W: [ 23 -59  -8  29  19]
K: [ -30 -116   11   73   34]
Z: [  9 -60 -19  -2 -28]
Y: [ 10 -59  23  20  33]
R: [ 24  13  -7 -50  30]
where: [-30]
K, 1
tags:
[19] -> j_578
[20] -> j_454
[33] -> j_348
[18] -> j_765
[-59] -> j_591
[29] -> j_423
join W 5: 
j_578
succ: [-116]
[11]
q: [ 10 -59  23  20  33]
Y
where: [24]
R, 1
where: [9]
Z, 1

L: [ 17  10   1 -10   1  12 -40   8  35   6  -6  18  15 -16   5  24 -14  -9
  -1   7  10 -10]
F: [  4  -7 -19  36  10 -20  20  -5 -33 -10  -1  11   4  -2  -4 -11   9  12
  -3  13   8 -15]
N: [  4  -7 -19  36  10 -20  20  -5 -33 -10  -1  11   4  -2  -4 -25   9   6
  -3  13   8 -15]
X: [   6   -3    0    1    6   -1    8   -4 -107   -3    9    0  -15   15
    4    5  -26   12   -5   21  -11    1]
H: [  7   5  -8  29   5 -21   0   3  57 -13   4   4   6   3  10  21  -1 -15
  -3   4   3 -17]
D: [ 12   2  12  10   6  50 -15  -4  71   2 -12  48  16   7   4  11   9  -1
   2 -16  -3 -16]
J: [ -1   7  13   3 -19  13 -30  -6  29  -4  12 -35  11 -25  -9 -12 -20  16
  -2 -28   1  10]
E: [ 13  13  -6 -45   4  26  23 -10  12   0  -4  15  -2  13  -9  13  12  11
  12 -18  -6   5]
T: [  0  -8   3 -16   4 -14 -16  -5   4   0   5  -2   2 -14   2 -19   4 -15
  -2   2  17  39]
V: [  -2    3   -4  -31  -19   -8   41   -2 -108   -2    1   14  -23   -1
  -11  -17   34    2   -8  -12    5   23]
B: [ 11  -2 -15   5 -10   6 -20  20  -7   4   9  21   3  -9 -10  -5  -7  -2
  -8  -2 -13 -12]
where: [18]
L, 12
step +1: [-6 18]
[-5 19]
Table of tags by key:
[-3] -> j_325
[-5] -> j_246
[-4] -> j_400
[3] -> j_711
[4] -> j_820
join X 8: 
j_400
again F: 
[4]
q: [  7   5  -8  29   5 -21   0   3  57 -13   4   4   6   3  10  21  -1 -15
  -3   4   3 -17]
H

G: [ -89  -53 -109  -31  -89   14   13  -74    4   13  -15]
U: [ 70 -21  86 -39  82 -18  27  67 -38 -30 -53]
C: [ 42  34  42  64 -26  -6   1 -10  42  25  68]
again C: 
[42]
step -1: [-53]
[-54]
q: [ -89  -53 -109  -31  -89   14   13  -74    4   13  -15]
G

P: [ 48 -59  52  12  39 -12  34  57  32   6  70]
M: [ 46  33 -37   2 -87  50  28  81 -68  27 -66]
Q: [ -1   0  26  33  38 -42 -39   0  -3   8  12]
S: [-16  19  10 -31  26 -17 -41 -15 -36  10  -2]
A: [-101   93  -88   -2  -34   21   -5  -50   -3  -86  -50]
step -1: [ 39 -12]
[ 38 -13]
where: [34]
P, 7
again Q: 
[0]
step -1: [-37]
[-38]
where: [-86]
A, 10
again A: 
[-50]

Kep: [  8 -74  79  89]
Mizip: [ 69  73 -61 -90]
fezin: [94 94 95 94]
where: [95]
fezin, 3
step -1: [73]
[72]
again fezin: 
[94]
tags:
[69] -> j_426
[79] -> j_493
[94] -> j_943
[80] -> j_974
[7] -> j_694
[8] -> j_30
join Kep 1: 
j_30

reze: [-50  17   8  69  48   4  -1 -55   6  10]
Muv: [ -7  56   3 -15  54  -1 -31  -4  -4  -6]
nudiz: [-48 -34  92  12 -15  39 -68   3  23 122]
where: [4]
reze, 6
where: [69]
reze, 4

Parir: [ 52 -78  52  18  37]
dazub: [-100   17  -93   34  -23]
dipu: [ 90  89 -99 -77  -9]
fusib: [ 73   9  -9 102 -97]
ven: [ 78  94  71 -54 -27]
sapit: [ -1 -68 -30 -75  28]
musum: [ 19 -41 -69 -32  62]
Reban: [-46  49  -8 -85  87]
kir: [-67 -42 -83 -42 100]
Nef: [-29  32 -91 -32 -71]
key -> tag
[-93] -> j_803
[-100] -> j_391
[-23] -> j_14
[-8] -> j_555
[-99] -> j_750
join dazub 3: 
j_803
q: [-100   17  -93   34  -23]
dazub
where: [-30]
sapit, 3

